Turns in one plane each, and the order they were made in; the first pair answered:
V (before -> after):
[-13.8, 9.9, 10.2, -3.8, 19.7, -12.9, -23.9, -2.6, 9.6, 6.1, -13.6, -29.3, -34.1, -15.1, -0.1, -17.6, -11.6, 27.3, 9.1, 10.7, 6.7, 3.5, 14.8, -0.6, -0.3, 16.0, 2.7, -37.6, -26.7, 12.8]  ->  [-4.3, 10.2, -11.7, 7.9, 11.6, -4.1, -20.9, -1.0, 5.4, -0.4, -6.2, -38.2, -25.9, -41.0, -4.1, -1.5, -31.9, 15.5, 7.0, 1.1, 4.8, -3.9, 2.3, 9.9, -8.0, 3.7, -7.0, -33.0, -24.3, -1.1]
[-4.7, 17.5, -30.1, 25.3, -30.1, 4.4, 11.5, 12.7, -10.9, -21.8, -16.1, -0.2, -19.5, -22.9, -6.3, -23.5, -9.5, -3.9, -11.5, 11.7, 12.0, -15.4, 3.1, 26.9, -13.1, 9.1, 1.5, 5.7, -9.8, 5.6]  ->  [-23.1, -0.2, -30.6, 11.4, -15.9, -0.7, 16.2, 7.9, 15.6, -5.8, -37.1, 9.8, -4.1, -25.4, -13.3, 0.4, 26.0, -15.8, -6.7, -21.0, -4.4, -24.1, 7.2, 9.1, -17.7, -6.6, 2.8, -5.6, 8.1, -2.8]
[-35.5, -12.0, 6.5, -24.8, -1.3, 1.1, -4.5, 14.5, 10.4, 6.1, -16.9, 35.5, -18.6, 24.1, 0.5, -8.7, 38.2, -9.7, 12.6, -0.3, -6.9, -12.3, 15.9, -15.7, 3.1, -19.7, -0.8, 6.1, 16.5, 20.3]  ->  [-6.9, 11.6, -5.5, -4.2, -20.8, 12.8, -9.6, 23.8, -29.1, -21.2, 12.2, 19.4, -38.1, 17.3, 6.9, -31.0, -17.8, 0.2, 5.3, 34.9, 9.6, -3.8, 3.1, 17.2, 2.3, -8.7, -6.1, 26.8, -3.6, 17.3]
N (before -> after):
[-15.9, -9.5, 37.9, -4.4, 20.2, -5.9, 13.7, -19.8, 1.5, -12.9, 12.8, -2.6, 25.5, 9.5, -4.3, 18.8, 8.6, -18.3, -20.9, -15.5, -3.9, 1.8, 5.1, -19.6, 33.0, -1.8, -18.7, -13.4, 7.6, -4.9]  ->  [-25.9, 3.8, 27.0, -3.5, -1.1, 2.5, 9.5, -2.5, -24.3, -29.3, 19.0, 17.7, 10.7, 5.8, -0.9, 8.0, -8.3, -30.3, -15.7, 7.3, 4.0, -11.5, 0.9, -1.6, 33.0, -15.4, -27.2, 11.8, 8.3, -1.9]
[41.4, 8.8, -18.8, 20.5, -26.8, 23.2, 8.6, -3.1, -7.4, -5.8, 39.7, -35.7, -2.6, -48.7, 8.8, -0.2, -83.5, -7.1, -10.6, 9.2, -18.2, 4.1, -26.3, 22.9, 4.4, -3.9, -24.7, 25.6, 13.6, -30.5]  ->  [54.8, 19.3, -19.9, 34.7, -26.0, 24.3, 11.3, -0.9, 8.8, -2.8, 18.8, -56.9, -8.6, -50.9, 6.1, -6.8, -70.8, 3.3, -14.5, -11.6, -21.8, 12.0, -21.0, 21.6, -4.5, 14.8, -12.6, 3.4, 8.4, -15.1]
[-9.1, -23.7, 19.5, -11.3, 23.9, -14.6, 1.2, -15.0, 18.9, 19.2, -0.8, -4.9, 23.4, 21.1, -4.0, 10.3, 27.4, 13.9, 2.6, -9.3, -11.8, 7.1, 14.7, -24.5, 0.4, 2.0, 7.8, -17.5, -3.3, -2.2]  ->  [-28.6, -23.3, 11.0, -20.2, 9.8, -13.5, -3.9, -5.2, -9.2, 1.5, 23.9, 28.2, 14.9, 18.2, 2.0, 8.1, 4.6, -1.5, 9.1, 26.7, -2.1, -8.9, 1.5, -12.9, 8.2, -21.9, -8.8, 17.2, -0.3, -14.3]
[-15.3, -27.9, 36.5, -35.7, 23.3, -23.9, -13.2, -12.7, -1.8, 9.0, 25.9, 27.6, -1.4, 55.0, 15.3, 8.3, 30.6, 11.3, -4.2, 21.6, 7.6, 5.1, 2.4, -13.1, 15.7, -0.9, -8.4, 19.2, 9.0, -16.7]  ->  [-13.0, 0.3, 16.4, -22.7, -6.9, -10.2, -12.7, 18.6, -26.2, -13.3, 17.8, 42.2, -34.4, 49.8, 15.4, -16.9, 11.1, 3.9, -2.1, 36.3, 19.8, -9.1, -1.9, 14.2, 9.0, -7.5, -9.3, 35.6, 5.2, 3.7]
X (before -> after):
[-12.0, 8.1, 16.9, -12.7, 7.5, 9.1, 1.8, 13.4, -5.1, 1.9, -2.7, 8.6, -16.9, 12.4, -2.7, -26.5, 16.0, 18.6, 2.7, 23.9, 2.2, -13.3, 10.1, -7.6, -6.2, 3.5, -5.2, 8.0, 11.1, 28.2]  ->  [-14.2, -6.3, 25.1, -20.0, 19.7, -0.3, 0.8, -0.6, 1.5, 9.9, 7.1, 5.1, -4.4, 16.1, 0.1, -19.6, 21.5, 19.9, 1.9, 22.0, 1.2, -12.0, 8.3, -18.6, -2.5, 5.1, -7.8, 7.2, 12.2, 18.0]
[11.6, 1.5, 2.0, 15.8, 9.6, -9.5, -5.7, -9.0, 7.5, -5.9, 9.3, -12.6, 2.3, 8.1, 17.7, -24.1, -10.2, 21.0, -2.6, 11.3, -10.3, 13.7, -18.1, -3.2, 22.9, 7.7, 16.8, -8.4, -7.9, 17.9]  ->  [3.7, -13.4, 5.7, 5.1, 15.2, -15.2, -8.1, -20.4, 6.3, -2.8, 23.4, -7.2, 18.7, -0.8, 16.6, -8.1, -12.0, 13.7, -2.4, 11.3, -11.4, 9.3, -22.5, -7.9, 26.2, -3.8, 7.7, 2.6, -6.0, -1.4]
[4.6, -8.3, 18.0, -13.3, 7.9, -4.3, -13.2, -24.5, -0.5, 5.7, -3.7, -8.3, 2.0, 16.5, 10.5, -4.9, 19.3, 25.4, -2.3, 29.3, 12.1, 5.6, 13.6, -15.4, 12.9, 23.8, 9.9, -4.0, -20.6, 4.5]  ->  [-11.9, -23.9, 5.7, -24.7, 3.7, -4.6, -12.4, -25.9, -9.4, 0.1, 11.5, 12.2, 13.9, 1.0, 10.5, 14.1, 8.5, 3.9, 2.0, 34.4, 7.9, -8.4, 0.4, -12.5, 14.7, -4.8, -5.1, 12.8, -14.1, -21.0]
Then:
Between the rows of a pair lie two turns.
[-14.5, -21.4, -11.1, -31.7, 14.3, 8.9, 9.5, -17.4, -2.8, 19.9, 11.8, 12.6, 16.1, -14.8, -13.3, 13.7, 28.8, -16.7, 3.4, -14.1, -10.7, -12.8, -4.3, -18.6, 10.7, -18.4, -6.4, -6.6, 20.3, -22.3]  ->  [14.8, 1.4, -15.9, -13.2, -3.6, 18.5, 5.9, -8.6, -42.5, -1.2, 37.9, -4.4, -2.9, -18.8, -5.7, -9.9, -25.6, -4.6, -1.9, 25.6, 8.7, -4.8, -14.7, 12.9, 7.9, -5.7, -8.6, 11.0, -0.8, -23.2] => V then V
[-1.6, -0.9, -2.1, 3.0, -5.8, 0.8, -13.2, -6.7, 14.2, 5.2, -3.5, -11.5, 2.6, 21.6, -1.5, -13.5, 33.4, 18.2, 19.7, -0.3, 7.9, 4.0, 9.0, 4.4, -1.7, 15.8, 3.4, -29.9, 6.2, 26.0]  ->  [5.6, -7.1, 1.2, -2.7, -5.3, -3.4, -17.0, -17.5, -10.2, -1.7, 28.8, -11.7, 8.4, 21.5, 3.8, -8.7, 2.0, 23.1, 18.1, 31.3, 16.4, 4.3, -1.7, 13.2, 6.3, 12.5, -8.2, -9.3, -2.8, 3.4] => X then V
[-15.6, -27.6, -9.1, -20.6, -2.1, -17.6, 27.2, -17.2, 24.0, 4.7, 3.3, 15.0, 35.2, -20.2, -4.3, 48.3, 6.3, -17.3, -1.3, -35.5, -2.7, -13.3, 1.7, -18.2, -20.7, -35.0, -20.6, 11.8, 13.2, -48.7]  ->  [1.1, 27.0, -37.7, 19.8, -41.6, 7.9, 32.4, 34.1, 5.6, -21.9, -32.8, 9.9, -17.8, -26.4, -6.1, 9.1, -10.8, -22.6, 2.4, -35.7, 9.6, -22.2, -0.1, 19.7, -39.5, -24.0, -6.4, 10.3, 13.1, -0.3] => N then N
[-2.5, -3.0, 16.5, -12.8, -1.9, -3.1, -1.9, 1.3, 6.3, 11.1, 8.7, 25.7, -20.1, 26.3, 14.2, -35.5, 4.0, 6.9, 15.6, 32.8, 30.3, 17.3, 12.7, 0.0, 18.8, 25.7, 1.0, 0.1, -19.4, 23.0]  ->  [-7.0, -0.6, 11.3, -13.1, -7.0, -3.3, -2.3, 7.0, -1.8, 6.4, 13.7, 35.2, -20.6, 19.8, 14.3, -35.1, -6.3, 1.4, 15.4, 40.1, 28.4, 12.6, 9.4, 4.2, 17.4, 15.4, -3.8, 11.6, -19.5, 16.5] => X then N
[-7.1, -11.7, 23.2, -9.5, 13.4, -1.6, -11.3, -2.5, 9.6, 16.0, 12.2, 8.4, 16.9, 9.4, -4.7, 16.5, 5.3, -5.7, -0.1, -5.6, -14.9, -6.9, 11.1, -16.5, 7.2, 4.0, 0.0, -3.1, -3.6, -6.6]  ->  [-5.8, 15.7, -1.8, 9.8, -13.2, 17.7, -4.7, 28.2, -6.1, -1.4, 1.3, 18.3, -6.2, -6.3, -8.3, 4.4, -8.4, -20.6, 4.5, -6.7, -12.0, -17.4, 4.4, 7.6, -2.7, -5.6, -4.1, 5.9, -0.4, 10.3] => X then N
[-22.8, -36.1, -26.9, -9.6, 2.3, -1.7, 9.0, -4.8, 19.3, 12.1, -4.2, 7.6, 13.0, -10.9, -9.3, 11.0, 37.9, -11.7, 28.6, -7.0, 0.7, -3.5, -7.9, -12.5, -12.0, -15.6, 2.2, 9.7, 5.2, 1.6]  ->  [-16.6, -21.1, -36.8, 3.2, -7.5, 4.5, 12.1, 12.5, 21.4, 5.6, -20.9, 4.3, -0.6, -17.1, -10.3, 1.7, 36.2, -14.4, 29.0, -13.6, 1.5, -4.2, -5.7, -3.2, -19.8, -13.3, 7.8, 5.7, 4.5, 15.9] => X then N
[-35.1, -5.3, -5.2, -18.6, -1.2, -1.8, -2.0, 19.7, 9.6, -0.4, -10.6, 33.3, -8.2, -15.2, -12.6, 6.8, 23.5, -19.7, 11.1, -12.3, -5.5, -21.1, 7.6, -15.0, 0.3, -24.5, -0.9, 10.6, 21.3, 5.3]  ->  [-19.5, 20.2, 3.4, -8.6, -9.4, 5.8, -6.3, 32.1, -10.1, -11.6, -13.7, 24.5, -35.7, 4.9, -9.5, -29.0, 10.4, 1.4, 9.2, 15.1, 7.1, -12.9, 11.2, -1.0, 3.2, -0.5, 10.5, 14.1, 7.7, 27.8] => N then V
[1.7, -6.3, 10.4, -18.9, 0.8, -13.1, 17.7, -12.1, -10.4, -9.3, 1.5, 9.5, -11.1, 17.7, 27.5, -16.4, -12.6, 8.2, 1.6, 24.6, 7.2, 7.5, 5.5, 5.3, 15.2, 13.4, -14.9, 21.4, -10.2, -19.9]  ->  [15.6, 5.1, 7.5, -5.0, -0.6, -6.5, 22.2, -6.5, 4.8, -5.9, -18.6, -12.0, -17.2, 18.9, 22.8, -27.1, -2.3, 18.3, -0.8, 2.2, 5.8, 16.3, 15.2, 6.4, 7.0, 31.8, -3.9, 1.4, -12.6, -3.3] => N then N
[-13.3, -12.5, 14.2, -25.2, -2.0, -21.0, -0.2, -27.6, -1.2, 2.0, 17.9, 27.7, 0.4, 7.1, 5.8, 2.6, 3.1, -2.3, -5.8, 12.0, -4.1, 0.1, -1.3, -6.3, 12.5, 0.1, -4.5, 7.8, -2.8, -17.2]  ->  [-10.8, 2.1, -16.7, -5.7, -23.5, -5.7, 6.4, -7.2, -7.3, -11.0, 7.1, 33.5, -10.5, -17.5, -2.2, 4.3, -8.0, -22.9, -3.0, -6.8, -4.6, -13.5, -8.8, 11.4, -1.7, -11.7, -8.1, 6.8, 2.5, -12.4] => N then V
[-37.1, 11.0, -30.0, 13.9, -9.5, -9.1, 3.4, 3.3, 0.8, -4.1, -18.8, 29.3, 6.4, 7.0, 21.8, 2.7, 4.1, -11.5, 0.1, -3.5, 7.4, -11.3, -15.5, 2.9, -8.8, -19.4, -9.5, 32.7, 9.9, 8.4]  ->  [-28.6, 19.5, -10.1, 14.3, 1.6, -12.8, 1.6, 3.9, 10.8, -0.4, -29.7, 19.3, -3.9, 32.8, 24.6, -21.2, 18.3, 8.6, -2.4, 3.6, 9.9, 0.1, -4.3, -2.1, -2.8, 4.8, 3.7, 21.3, 2.5, 30.9] => V then X
